The table, row by row:
tensor([  60,   38,   34,   17,   12,   40,  -19,    5,  -10,    3,  -47, -127,
         -20,   24,   18,   73,    5,   68,  -27,   45,   -5,   -9,  -13,   41,
          42,  -41,  127,   17,    1,  -51,  -76,   91,   21,  102,  -18, -110,
          44,   46,   21,   64,   18,   97,   -7,   -8,  -60,    1,  -26,   57,
          17,   24])
tensor([  -3,   18,   19,   76,  -24,  113,  -64,  -15,   -3,  -61,   15,   32,
         -44,  -56,  -40,   -7,  -10,  -71,   30,  -77,  -27, -112,  -33,   34,
         -19,   99,  -84,   25,   63,   43,   36,   10,   11,  -41,  -62,  -78,
          14,  -19,  -46,   10,  -50, -106,  -21,    6,   41,  -16,  -73, -109,
          52,   12])
tensor([ 16,   4,  54,  18, -28, 109,  20,   1,  14, -29,  -7,  13, -44,  32,
        -36,  77,   3, -43,   3,   1, -35, -53,   3,  -4,  37,  -8,  17,  26,
        -15, -50, -45,  30,  42, -15, -16, -50, -11,  -9,   6,  39,  -1, -10,
        -31,   6, -22, -19, -10, -17,  42,  -7])
tensor([  9, -16,  85,  28, -23,  35,  43, -40, -31, -12, -33, -71, -30,   7,
         -4,  36,  26,  41, -21,  53, -14,  27,   2,  15,  17, -29,  79,  42,
        -51, -39, -79,  70,  27,  57, -21, -46,  84,   1,  -5,  25,  -9,  39,
        -28, -20, -27,   3,  -1,  15,  17,  49])
tensor([ 20, -19,  66,  90,  32,  57,  -5, -53,  16, -41,  10,  22, -27, -36,
         -8,  24, -45, -50,  15, -16, -34, -88, -55,  29,  -6,  40,  -9, -36,
        -13, -20,  -6,  18,  64, -24, -58, -45,  -3,  -4,  27,   9,  11,  17,
        -24,  -9, -12, -16, -26, -22,  -5,   5])
tensor([ -1,   2,   9,  21,  15,  39, -17,  19,  22,   3,  23, -63, -31,  14,
         -3,  40, -27,   2,  26, -27, -64, -65, -18,   6,  27,  -8, -12,  65,
         32,  62,  -8,  18, -13, -22,   2, -45,  50,  16,   1,   2, -29, -56,
         -1,  -4, -10, -17, -33,  -1,  34,   6])
tensor([ 76,  27,   7,  60,  22, -20,  26,  -2,  21,  36, -38, -46, -70,  -4,
         16,  -1, -39,   7, -40,  87, -33,  54,  -9, -16,   6,  23,  71,  20,
         -2, -17, -11,  51, -37, -18, -45, -19, -29, -54,  32, -11, -21,   4,
        -31,  70, -69,  44,   7,  96,  23,  37])
tensor([  56,  -19,   15,   70,   13,    9,   31,   32,    0,  -59,  -67,   30,
         -62,   24,  -14,  -16,   10,  -13,    6,   13,   -1,  -16,   20,   22,
          82,   27,   75,  -21,  -77,  -52,  -46,   76,   22,  -98,  -27, -117,
         -23,   63,   37,   -5,   -6,   32,  -65,  -63,  -61,  -47,  -35,    1,
          -8,    0])
tensor([ 36,  20,  45,  53,  69,  19,   8, -30,  51,  36,  -3, -14, -36,  -1,
         -9,  35, -43,  63, -49,  49, -88,  36,  -5, -13, -20,  14,  39, 109,
          3, -21, -31,  55, -10,  21, -38, -17,  67, -62, -30,  41,  18,  35,
        -12,  53, -39,   7,  -7,  54,  66,  67])
tensor([ 10,   2,  78,  48, -11, 100,   9,  -9,   3, -37, -52, -15, -16,  33,
         -7,  92, -18,  -7, -26,   3, -62,   6, -11,  19,   2,  23,  52,  -9,
          3, -12,  -5,  47,  47,  10, -12, -77,  24, -44,   5,  24,  20,  12,
         19,  29, -50, -49, -29, -42,  40,  55])
tensor([ -46,    8,    0,   55,   12,  -20,   16,    3,    8,  -23,  -23,    3,
         -32,  -13,  -10,  -15,  -15,  -12,  -26,   -3,  -25,  -25,   35,   13,
          71,   40,   48,  -56,    8,  -30,   38,  -37,   34,  -25,  -16,    9,
          28,   47,   17,   22,   35,   15,  -46,  -31, -114,   -3,  -53,  -14,
         -54,  -13])
tensor([ 59, -21,  -4,  47,   9,  23,   2,  11,  63,  50,  -5,  21, -53, -34,
        -16,  28, -15, -33, -59,  24, -11,  12,  48, -41,  23,  70,   4, -26,
         83,  -1,  38,  23,   3, -18, -83,  -1, -43, -62,  12,  21,  24, -39,
         -7,  60, -38,  30,  -3,  18,   8,  51])
tensor([-16,  -9,   8,  31, -24,  71,  -6,  32, -13, -12, -50,  20,  -4,  -7,
         14,  37, -24, -19,  24,   1, -40, -44,  -5,  34,  41,  17,  23, -10,
        -22, -30,  43,  39,  42, -47, -40, -76,  10, -24,  -2,  60,  31,   7,
         -3,  -3, -18, -14, -32, -20,  46,  42])
tensor([ 54, -15,  47,  57,  15,  56,  30, -30,  -5,  15, -50, -79, -34,   5,
        -43,  -4,   1,  87,   7,  29, -63, -47, -12,  38,  49,  21,  53,  22,
          2, -22, -38,  21,   0,   4, -30, -81,  14,  21,  24,   3,   0,  33,
        -37, -54,  15,  -5, -51,  -3,  -6,  -9])
tensor([ 26, -25,  28,  16,  18,  59, -18, -21,  37,  43,  51,  18,  19, -13,
         -1, -26, -16,   4,   2,  -5, -17, -13,  35, -26,  30,  25, -27,  39,
        -25,   2, -26, -13,  22,  15, -57, -49, -12, -37, -39, -31, -54, -44,
        -12,  44, -31,  27,  19,  18,  47,  26])
tensor([ 42,  20,  13, 118,  13,  47,  40,  -5, -12, -51, -98,  44, -86,  21,
         12,  21, -45, -19, -17,  23, -32, -60,  19,  -3,  48,  83,  90, -74,
          6, -73,  14,  63,  76, -65, -28, -94, -16,  12,  45,  18,   2,  -3,
        -68,  -9, -76, -91, -53,  -4, -50, -59])
tensor([  37,   24,    3,  127,    9,   34,   48,   -5,   18,  -20, -122,   44,
         -45,   -3,    6,   13,  -69,  -14,   -7,  -43,  -41,  -10,   11,   23,
          43,  116,   90,  -73,  -14,  -66,  -11,   48,   39,  -88,  -27,  -63,
         -42,   51,   11,  -20,  -26,    2,  -83,  -41,  -63,  -26,  -37,  -20,
         -37,  -19])
tensor([ 23, -19, -22,  98,  71,  36,  17, -13,  13,  28, -18,  42, -30, -43,
          9,  68, -53, -80, -39,  19, -19, -11, -14,  -9,  34,  45,  -1,   7,
         11, -10,   4,  66,  48, -25, -64, -24, -54, -45,   0, -19,  10, -16,
        -29,  57, -64, -36, -16, -18,   0,  -1])
tensor([-20, -26,  41,  18,  14,  96, -11,  11,  -3,  20, -23,  30, -34, -38,
          3,   3, -45, -91,  -4, -18, -40, -49, -12, -12,  -7, -14,  59,   3,
          3, -40,  21,  61,  59, -16, -19, -61,  12,   6, -26,  49,  17,   4,
        -47, -58, -61, -44, -69, -57, -11,  74])
tensor([ 59, -17,  58,  85,  40,  13, -16, -42,  29,  35,  -3, -31, -54, -65,
         43,  30, -84,  70, -69,  63, -69,  68,   6, -51, -23,  -3,  29,  68,
        -19,   1, -16,  68,  -2,   6, -12, -41,  68, -67, -33,  72,  29,  59,
        -10,  81, -60,   2, -23,  76,  76,  78])
tensor([ 35,  27, -20,  55,  27,  -9,  32, -52, -50,  19, -77, -13, -55,  41,
        -26,  -8,  -2,  -4, -16, -15, -38,  -4,   3,  26,  39,  30,  66, -47,
        -28, -68, -19,   1,   2, -52,  -8, -17,  20,  71,  59,  11,  15,  28,
        -72,   0, -33,  -4,  -7,  12, -35,  -7])
tensor([  70,  -19,    6,   67,   23,  -49,   29,  -26,   37,   -2,   -1,   20,
         -36,  -32,   21,   26,  -32,   44,  -43,   69,  -61,   34,   31,  -32,
           4,    1,   24,   54,   11,  -49,  -32,   31,   13,   13,  -68,  -28,
         -22,   -7,   41,   33,   -1,   34,  -23,   11, -103,  -17,    9,   76,
          16,   34])
tensor([ 27,  20,  29,  59,  58,  -5,   8, -31,  30,  -1, -12,  51, -28, -27,
          1, -13, -51,  -2, -35,  -6, -39,  23, -52, -61,   7,  44,  -5, -30,
        -16,  -3, -29,  -2,  58, -41, -59, -29, -12, -27,  -8,  30, -12, -25,
        -44,  63, -25, -39, -31,  -3,   7,  22])
tensor([ 39, -17,  13,  29,  21, -40,  -8,   3,  60, -18, -15,   6, -44, -19,
        -15,  -8, -34,   8, -28,  28, -41,  55,  24, -65,  -1,   8,  59,  51,
         23, -42, -12,  34, -14, -28, -65,  37,  -3,  -6,  33,   0,  24,   8,
        -12,  32, -85,  12, -11,  40,  25,  12])
tensor([   1,   22,   10,   45,   11,   71,  -84,    0,    6,  -12,   33,   46,
         -17,  -61,  -24,   36,  -42,  -43,   72,  -62,  -56,  -58,  -28,   -7,
          12,   50,  -23,   47,   68,   58,    4,  -21,   16,  -56,  -16,  -97,
          31,  -17,  -64,  -16,  -50,  -90,  -18,  -45,   57,    6,  -79, -103,
          43,  -24])
tensor([ 27,  38,  20,  55, -28,  39,  20, -29,   4,  14,  15, -39, -28, -44,
        -25,  39, -16,  62,  19,  20, -42, -81,  -1,  30,  43,   8, -33,  49,
          7,  37, -20,  27, -32,  -6,   9, -57,  41,  53, -19, -16, -46, -18,
        -39,  19,  43,  22, -58, -27,  22,  25])
tensor([ 63,  30,  23,  65,  37, -23,  -3,   0, -14,   5, -78, -72, -32, -26,
          7,   5, -57,  28, -20,  66, -22,  18,  -6, -14,  -5,  48,  44,  35,
        -32, -44, -46,  77,   6,  10, -45, -71,  10,  16, -29,  -7,  41,  20,
        -25,  30, -57, -22,  16,  40, -47,  31])
tensor([  34,  -19,   -6,   74,  -44,   32,   15,  -49,    7,  -29,  -72,   20,
        -102,   31,   20,   32,  -39,  -36,    0,  -56,  -49,   -6,  -11,   36,
          48,   98,   91,  -50,  -36,  -42,   -4,   52,   50, -124,  -26,  -96,
         -27,   35,   37,  -18,   -2,  -35,  -61,  -17,  -85,   -8,  -13,   -9,
         -63,   22])
tensor([  70,    1,    8,   30,   46,  -34,   36,   -8,    7,   61,  -69,  -54,
         -50,  -20,    7,  -21,  -30,   51,  -49,   43,  -16,   22,  -36,  -33,
          -7,   11,   22,   49,   -6,    7,  -56,   23,   -3,  -24,  -34,  -54,
           8,   -6,    1,   -8,  -45,   23,  -10,   55, -117,   18,    7,   97,
          33,   81])
tensor([ 61,  43,  29,  58,  -2, -10,  38,  24,   1,  49, -40, -48, -77, -32,
          6,  15, -23,   9, -41, 104, -71,  29,   2,   4,  35,  72,  47,  25,
        -21, -43, -61,  38,   5,  45, -12, -29, -15, -14,  40,  -7,  20,  41,
        -72,  24, -82,  23, -16, 103,  19,  23])
tensor([ 48,  16,  -9,  62,  58,  13,   9,  -3, -23,  -2, -16,  20, -11, -58,
         43,   6, -66, -25, -37,  -6, -27,  21,   6, -36,  12,  45,  19,  31,
         -6, -24, -16,  30,  43, -20, -49, -38, -23, -76, -22,   4,  -1,   1,
        -14,  65, -45, -40, -52,  44,  35,   0])
tensor([  54,   45,   58,   73,   25,   42,   47,  -24,  -43,    4,  -34, -102,
         -63,   39,    4,   72,   19,  106,   -7,   21,  -63,  -13,  -16,   29,
          43,  -49,  127,   66,   -9,  -65, -102,  104,  -10,   39,   25,  -92,
          46,   36,   31,   92,  -55,   69,  -92,  -66,  -46,   16,  -38,   60,
         -17,   48])
tensor([ 25,   4,  69, -11, -12,  78,  -2, -21, -24,  12, -51, -91, -16,   5,
        -10,  50,  -2, 127,  27,  19, -37,  19,  11,  13,  53, -23, 115,  51,
        -44, -11, -90,  72,  -5,  78, -17, -83,  16,  31,  59,  58,   1,  84,
        -38, -12, -44,  17,   1,  40,   1,  33])
tensor([ 32,  24,   5, -24,  26,  20, -15, -14,  65,  67,  -6, -25, -34, -52,
        -22,  67, -84,   6, -21,  64, -13,  37, -17, -41,   2,  -9,   4,  52,
        -12,   2, -42,  16,   6,  34, -60, -34,  23, -58,  -1,  59,  22,  14,
         22,  54, -81,  21,   5,  48,  57,  82])
tensor([ 18,  -2,  51,  53,   0,  65,  -9, -22,   4, -39, -47,  68, -24,  -3,
        -15,  45, -16,   4,  42, -41, -70, -55,   7,  74,  37,  54,  49, -30,
         -7, -34,  -8,  47,  30, -47, -31, -65,  10,  13,  -9,  44, -26,  11,
        -24,   9, -48, -73, -40,   3, -12,  16])
tensor([ 23,  -9,  27,  47,  27,  51,  -5,  23,  25,   4,   7, -23,   5,   8,
        -17,  69, -24,  42, -57,  14, -54,  31,  46, -19,  34, -18,  22, 110,
         -8, -12, -43,  66, -21,   3, -10, -58,  38, -61, -19,  33, -21,  40,
         -4,  51,  -9,   6,   2,  28,  49,  52])
tensor([ 69,   9,  71,  67,   0,  10,  23,  -8,  -6,  11, -35, -17, -49,  -4,
        -14,  21, -15, 127,   6,   6, -28, -29, -36,  47,  29,  -4,  83,  32,
        -27, -16, -89,  58,  16,  61, -40, -53,  33,  21,  13,  33,  -4,  70,
        -20, -44,  -3,   5,  13,  65,  17,  11])
Each row mixes 2 hidden patterns of the same size, each with a weight. Each row also carries a little noise. Patterns are numbered 0, 1, 2 and so on, in the order they first appear below.
Further rows, each followed by the numbers of its patterns, largest weight first:
tensor([ 11,  23,  68,  50,  58,  -3,  -6,  -4,  22,  27,  27, -38, -37, -22,
          1,  32, -47,  69,  10,  16, -54,  35,  -8, -32,  -2, -13,  40,  28,
         -7,  -2, -52,  60,   5,  60, -81, -59,  20, -69, -37,  92,  -3,  70,
          4,  72, -54,   9,  11,  14,  76,  75]) -> 0 1
tensor([ 39,  -8,  37,  72,  50, -21,   6,  -9,  61,  45, -52, -30, -73,  11,
         -3,  -4, -35,  49, -55,  58, -45,  54,   8, -30,  -2,  33,  83,  29,
        -46, -10,  -5,  46, -24,  12, -60, -31,  -2, -57,  80,  27,  -2,  47,
        -40,  43, -78,  34,  20,  75,  51,  11]) -> 1 2
tensor([ 30, -11,  27,  35, -13,  55, -40,  -2,  16, -51,   1,  59, -42,  -8,
          5,  34,  13, -17,  -2, -84, -14, -85,  30,  34,  34,  28, -60,  -6,
          6,  58,  28, -27,  50,   1, -33, -84,  25, -30, -38,   9, -50, -93,
        -49, -37,  56, -27, -65, -61,   4, -24]) -> 3 4
tensor([  53,   16,   -3,   67,   25,  -34,   53,  -28,   23,   72,  -33,  -24,
         -42,  -32,  -27,   19,  -60,   21,  -33,   35,  -28,    6,   12,  -58,
         -29,   40,   41,   61,   -2,  -48,  -37,   29,   28,  -15,  -41,  -46,
          18,  -32,   40,   12,  -21,   30,  -56,   -3, -102,  -11,    7,  102,
           3,   52]) -> 1 2
tensor([ 49,  -5,   3, 119,  10,  18,  23,  -2,   6, -35, -73, -41, -55, -16,
         40, -24, -66,  -8,   8,  19, -91, -45, -22, -21,  81,  54,  71, -68,
         -2,   4, -39, 103,  18, -48, -27, -47, -15,  46,  60,   2,  26,  39,
        -94, -33, -92, -36, -40,  61, -34, -14]) -> 2 4
tensor([ 38, -12,  -1,  68,   5,   4,  26,  -4, -20, -27, -69,   7, -62, -19,
        -10,  14,  -4, -33,  11,  31,  -5, -51,  25,  23,  26,  58,  34, -63,
        -27, -42, -12,  51,  45, -29, -27, -56,  -9,  58,  37, -17,  24, -53,
        -49, -36, -42, -20, -22,  16, -56, -16]) -> 4 2
tensor([ 79,   3,  -1, 114,  42, -34,  72,   0,  30,  56, -62, -64, -37, -37,
         -9,  11, -40,  54, -29,  88, -39,  13, -12, -67,  77,  65,  88,  29,
        -33, -52, -93,  69,  30,  20, -48, -41,  11,  23,  80,  16,   9,  79,
        -84,  13, -79,  12, -26,  72,  24,  49]) -> 2 1
tensor([ 14,  -6,  12,  10,  29,  26,  35,  14,  27, -36, -70, -48, -59,  47,
        -12, -10,  36,  90, -28,  54, -80, -21,  -1,  40,   6, -29,  47,  -2,
        -14, -13, -57,  82, -24,  17, -27, -73,  22,  33,  33,  45, -45,  84,
        -28, -27, -73,  27,   9,  40,  15,  11]) -> 2 0
tensor([ 61, -19,  -1,  -7,  -2,  33,   7, -47, -35,  20,  -7, -52, -49,  35,
         29, -18, -17,  17,  25,  -2, -76, -41,  21,   3,  31,   9,  10,  31,
         25,  23, -45,  60,  20,  46,   7, -45,  53,  22, -31,  20, -44,  20,
        -53,   8, -38,  11,   8, -11, -17,  -2]) -> 2 3
tensor([  62,   25,   75,   31,   43,   59,   11,   24,   30,   24,   13,  -90,
         -28,  -40,   11,  104,  -63,   97,  -54,   58,  -77,   56,  -47,  -18,
         -40,   26,   68,   81,   56,  -15, -103,   99,    7,   75,  -62,  -93,
          75,  -90,  -51,   88,   10,   46,   -9,   24,  -33,  -42,  -39,   36,
          85,   61]) -> 0 1
tensor([ 26,  15,  84,  -8,  10,  77, -38,   4, -15,   1,  15, -70,  47,  52,
        -15,  44, -27,  69,   6, -21, -37, -44,  -3,  29,  -5, -18,  37,  69,
          8,  31, -29,  51,  -9,  46,  37, -68,  88, -15,  -8,  97, -36,  17,
          9,  22,  36,  20, -76, -25,  67,  35]) -> 0 3
tensor([ 27, -21, -26,  84,  33,  22, -28,  12,  31,  22, -61,  19, -45, -77,
         20,   8, -30, -66, -57, -28, -24, -31,  20, -49,   8, 109, -31, -41,
         24, -40,  46,  19,  46, -47, -49,  11, -45, -29,  28, -37,  -6,  13,
        -30,  39, -50, -31, -42,   0,  -8, -27]) -> 4 1
tensor([ 51,   6,  50,  81,   7,  55,  20,   0, -14, -32, -19,  35, -23, -32,
        -27,  11,  -2, -25,  -6,   8, -31, -26, -41,   6,  35,  83,  17, -24,
         -8,   7,   8,  74,  82, -28, -13, -60, -42,  -4, -34,  31,   5,  13,
        -34,   4, -36, -55, -42, -31,  15, -14]) -> 4 0
tensor([ 32,  -8, -17,  95,   7,  55,  32,  33, -17, -25, -63,  12, -60, -14,
         -9, -28,  11, -29,  -8,  29, -34, -71,  -1,   3,  33,  70,  81, -71,
        -73, -47,   1,  28,  36, -32, -54, -44, -58,  25,  22, -24, -10,  15,
        -42, -52, -69, -17, -45, -50, -71, -43]) -> 4 2
tensor([ -6,   9,  40, -20,   8,  56, -56, -22, -37,  -9,  10, -71,  16,  40,
         -2,  51,  28,  24,  30, -21, -72, -51,  -4,  17,  17, -20, -18,  90,
         16,  52, -87,  73, -13,  17,  32, -99,  96, -44, -36,  32, -35,  39,
         16,  -4,  62,  20, -11, -53,  98,  14]) -> 0 3
tensor([ 35,  19,   0,  68,  37,  -2,   2, -47,  14, -15, -14,  27, -61, -78,
          6,  36, -61, -53, -33,  25, -50, -17, -17, -15,   2,  44,   5, -20,
         50,  -9,  45, -25,  10, -50, -57,  12, -73, -16,  -9,  13, -30, -20,
        -33,  46, -42, -12, -18,  -7,  -7,  11]) -> 1 4
tensor([  9,  -6,  70, 118,   1, 106,   1,  -5, -10, -42, -13,  54, -37, -43,
         31,  79, -28, -44,  -6, -25, -62, -31,  15,   2,  14,  13,  37, -35,
         -8, -21, -14,  35,  48,  12, -16, -96,  20,   3,  -1,  52,   6,  29,
        -58, -40,   4,  -6, -26, -60,  -3,   2]) -> 4 0
tensor([ 81,  -7,   2,  29,  47,  -4,  19,  17, -10,  20, -34, -57, -39, -11,
        -15,   4, -81,  56, -39,  90, -44,  51,  18, -33,  30,  47,  47, -23,
        -13, -41, -61,  27, -32,  -6, -63,   0, -36, -26,  66,  40,   7,  21,
        -31,  -4, -44,  35,   2,  57, -36,  45]) -> 2 1
tensor([ 28, -31, -11,  72,  49, -10, -13, -10,   6,  40, -22,   3, -53, -57,
          1, -20, -21,  13,  -6,  -1, -61,  15,  31, -19,  28,  27, -15,  -5,
         -1, -13,  -4, -10,  34, -45, -77,   5,  26, -33, -28,  15,  -3, -41,
        -32,  94, -61,  -2, -49,   5,  -2,  23]) -> 1 4
tensor([ 60, -26, -16,  76, -18,  68, -17, -17, -25,  32, -28, -79, -32,   3,
        -19,  -4,  38,  36,  -1,  -5, -65, -11,  -4,  41,  43,  25,  54,  12,
        -31,  58, -27,  66, -56,  32,  21, -63,  67,  69, -16,  -9, -33,   5,
        -26, -37,  -8, -12, -44,  -5, -23,  38]) -> 2 3
tensor([100,  -1,  64,  -6,  10,  19, -37,   6,  97,  17,  -2, -46, -16,   3,
         17,  49, -38,  23, -36,  -6, -59,  -3,   2, -22,  31, -27,  60,  92,
         -4,  -3, -75,  63,  11,   5, -20, -12,  87, -51,  30,  29,  13,  79,
        -13,  56, -46,  37, -48,  19,  35,  96]) -> 0 1
tensor([  23,    5,    8,   39,    1,   41,   -3,   38,  -10,   -3,  -34, -114,
         -38,   33,  -60,   47,   -8,   74,  -27,   23,  -69,   21,    1,    1,
          22,  -10,  125,   40,  -22,  -11,  -88,  104,  -34,   33,    8,  -97,
          81,   17,    6,   36,  -12,   55,  -35,  -47,  -22,   25,  -33,   11,
          21,   31]) -> 0 2
tensor([ 28,  21,  19,   9,  14,   0,  -6, -10,  64,  18, -21,   7, -51, -24,
          1,  65, -32,  40, -42,  36, -73,   0, -23, -42, -50, -30,  29,  74,
        -17, -22, -54,   6,   4,  35, -32, -36,  21,  29,  -3,  49,  30,  82,
        -28,   2,  -8,  18,  32,  47,  62,  89]) -> 0 1
tensor([ 51,   3, -15,  89,  17,  30,  41,  -3,   5, -53, -90,   6, -50,   0,
        -11,  26, -35,  39, -10,  15, -58, -71,  24,  21,  63,  34,  77, -30,
        -41, -71, -29,  42,  40, -60, -63, -60,  -2,  63,  40, -11,   5,  80,
        -73, -24, -80, -39,  -4,  23, -49, -29]) -> 2 4
tensor([  7,  -4,  55,  29,  -9,  53, -27,  15,   6, -35, -17,  30, -21,   0,
        -14,  55, -14,  56,  -7, -11, -46, -24, -33,  17,  23,  40,  68, -24,
        -15, -14, -45,  91, 105,  32, -20, -81,  16, -19,  13,  36,  12,  39,
         -5, -14, -55, -39,  12,  -2,  14,  55]) -> 0 4
tensor([-28,  -6,  48,  19, -21,  69, -22, -52,  25, -13, -48,  -7, -30, -64,
        -53,  71,  -9,   0,  -8, -13, -42, -32, -26,   8,  16,   8,   9, -28,
          3, -24, -30,  51,  50,  -6, -41, -45,   0,  -7,  18,  57,  25,  10,
        -40,  38, -22, -22, -25, -25,  10,   6]) -> 4 0
tensor([ 33,  37,   9,  61,  -9,  38, -12, -13,  15, -10, -33, -21, -60,  39,
        -36,  -3,   1,  -7,  41,  23, -67, -50,   0,  41,  19, -14, -28,  66,
         37,  43,   0,   9,   7,  10,  20, -81,  67,  39, -19,   6, -13,  -3,
        -28, -33,  20,   1, -18, -28,  79,  28]) -> 3 2
tensor([ 84,  -9, -43, 119,  28,  35,  -8,  -7,  15, -16, -35,  87, -61, -18,
        -12,  23, -78, -58, -27,  15, -24,  21,  -9, -24,  50,  57,  10, -34,
         17,  -9,  36, -20,  52, -54, -86, -16,  -8, -66,  17,   0,  25, -23,
        -70,  67, -69, -44, -69, -13,   6,  16]) -> 4 1
tensor([  26,   18,  -20,  122,    4,   92,    6,   43,   -1,  -52, -127,   42,
         -82,  -33,   38,   12,   -1,  -45,  -29,   -9,  -89,  -40,    5,   36,
          61,   68,   68,  -88,    3,  -69,   18,   25,   42,  -74,  -29,  -70,
         -35,   76,   20,    0,  -16,  -17,  -95,   12,  -52,  -42,  -39,    8,
         -58,  -41]) -> 4 2
tensor([ 66,   3,  17,  35,  37, -35,  -2,  22,  42,  39, -31, -25, -82,   5,
        -32,  15, -79,  56, -32,  39, -37,  21,  26, -56,  16,  34,  51,  27,
          0, -15, -35,  23,  15,  33, -28, -28,  -2,  -6, -16,   2,  24,  14,
        -61,  17, -38,  40,   5, 114,  48,  45]) -> 1 2
tensor([ 18, -14, -10,  90,  -2,  37,  16, -21,  31, -75, -56,  45,  -4, -42,
        -11,   7, -17, -44,  52,   2, -13, -25,  -5, -11,  69,  44,  30, -11,
        -37, -73,   5,  30,  23, -34,   4, -40,  -5,  57,  27, -29,   0,  26,
        -46, -18, -74, -34, -38,  14, -12, -39]) -> 4 2
tensor([ 15,   4,   0,  60, -15,  61,  -6,  21, -26,   6,  10, -51,   9,   4,
         28,   0, -19,   7,  43,  11, -57, -69,   8,  26,  63, -43,  -2,  49,
         34,  45, -23,  36,  -7,   7,   4, -49,  47,  22,   8,  14, -33, -30,
        -20, -64,  34,   3, -35, -36,  22, -24]) -> 3 2
tensor([ 16,  -8,  67,  13,  39,  68, -61,  14,   5, -32,  31,  -1, -26, -23,
         -8,  24,   3,  32,   2, -32, -40, -48,  -4,  20, -13, -11,   9,  46,
         41,  57, -38,  40,  19,  71,  10, -80,  54,  -5, -61,  33, -16, -54,
          5, -23,  89,   6, -83, -37,  81,  15]) -> 3 0
tensor([ 33, -17,  -8,  23, -13,  13, -21, -17,  -7,   6, -20, -61, -31,  58,
         -4,  81, -17,  54, -40,  10, -57,  25,   0,   9, -20, -42, 108,  18,
         30, -60, -82,  94, -10,  99,  14, -44,  45,   0,  41, 108, -15,  55,
        -59,  -4, -50,   5, -19,  10, -20,  67]) -> 0 2
tensor([ 43, -51,  16,   5, -11,  48, -46, -18,  18,   6,  31, -59, -35,  59,
         -8,   9, -10,  33,  37,  12, -54, -18,  -8, -36,  15, -49, -19,  39,
         20,  54, -60,  56, -12, -32, -33, -65,  54,  20,  -5,  15, -76, -16,
        -34, -10,  10,   8, -46,  19,  39,  -2]) -> 3 2
tensor([  23,   11,   27,   30,   12,  -39,  -58,  -25,   44,   14,  -14,   51,
         -68,  -55,   10,    3,  -48,  -41,  -35,   -1,  -27,  -45,  -50,  -15,
          37,   90,   -8,  -15,  -34,  -12,   24,  -18,    7,  -19, -107,   -2,
         -56,  -20,   -8,  -21,    8,   -6,  -10,   82,  -57,  -40,  -12,   31,
          33,  -27]) -> 1 4
tensor([-11,  12,  26, -19,  11,  65, -10,  26,  42,  19,  38, -53,  13,  12,
        -21,  45,  23,  33,  10,  28, -62, -46, -13,   1, -11, -20, -57,  59,
        -23,  46,  -8,  66,  -8,  57,  20, -57,  46,  -7, -71,  20, -70,  17,
        -24,   1,  28, -58, -22,  -8,  25,  31]) -> 3 0
tensor([ 39, -14,  92,  30,  35,  31,  47,  -4,  36,  24, -71, -87, -21,  42,
         22,  43,  35,  91, -65,  46, -52, -41,  14,  -4,  -1, -19, 127,  67,
        -22, -46, -61,  27,   0,  16,  25, -86,  41,  11,  61,   5, -26,  98,
         -6, -77, -24, -13, -10,  29,  -6,  45]) -> 2 0
tensor([ 46,  32,  39,  35,  56,  13,  14,  13,  26,  25, -50, -56, -64, -15,
        -47,  46, -82,  48, -65,  18, -36,  35, -15, -38, -16,  -4,  39,  75,
         47, -10, -20,  29,   1,  66, -28, -43,  26, -48,  -7,  21,  37,  71,
         -9,  81, -19,  16,  -5,  57,  53,  69]) -> 1 0
tensor([ 59,  38,  -2,  85,  21,  -5, -25,  -5,  22,  -5, -61,  48, -41, -21,
         17, -26, -60, -52, -48,   7,   9, -10,  26, -38,  39,  70, -21,  -6,
        -18, -66,  51,  -9,  38, -80, -66, -26, -43, -57,  45, -20,  14, -35,
        -65,  68, -86, -23, -26, -26,  38, -13]) -> 4 1
tensor([ -4,  -3,  78, -16,  -9,  63, -43,   7,   1,   4,  79, -74, -18,  -3,
         -5,  48,  48,  39,  59, -38, -32, -90,  -2,  13,  16, -16, -44,  99,
         39,  44, -25,  31,  76,  48, -13, -69, 102, -31, -53,  57, -28,  22,
         20,  -4,  25,  19, -82, -57, 108,  25]) -> 3 0
tensor([ 42, -32,  -5,  40,   1,  74,  41, -37, -28, -34, -40, -12, -56, -55,
         -8,  -9,  -3,  -1,  11,  17,  -4,  -1, -12,   1,  40,  42, 109, -41,
        -74, -33, -18,  40,  51, -71, -13, -61,  11,  43,  59,  -4,  31,  -1,
        -51, -41, -65, -41, -41,  -6, -52,  -9]) -> 2 4
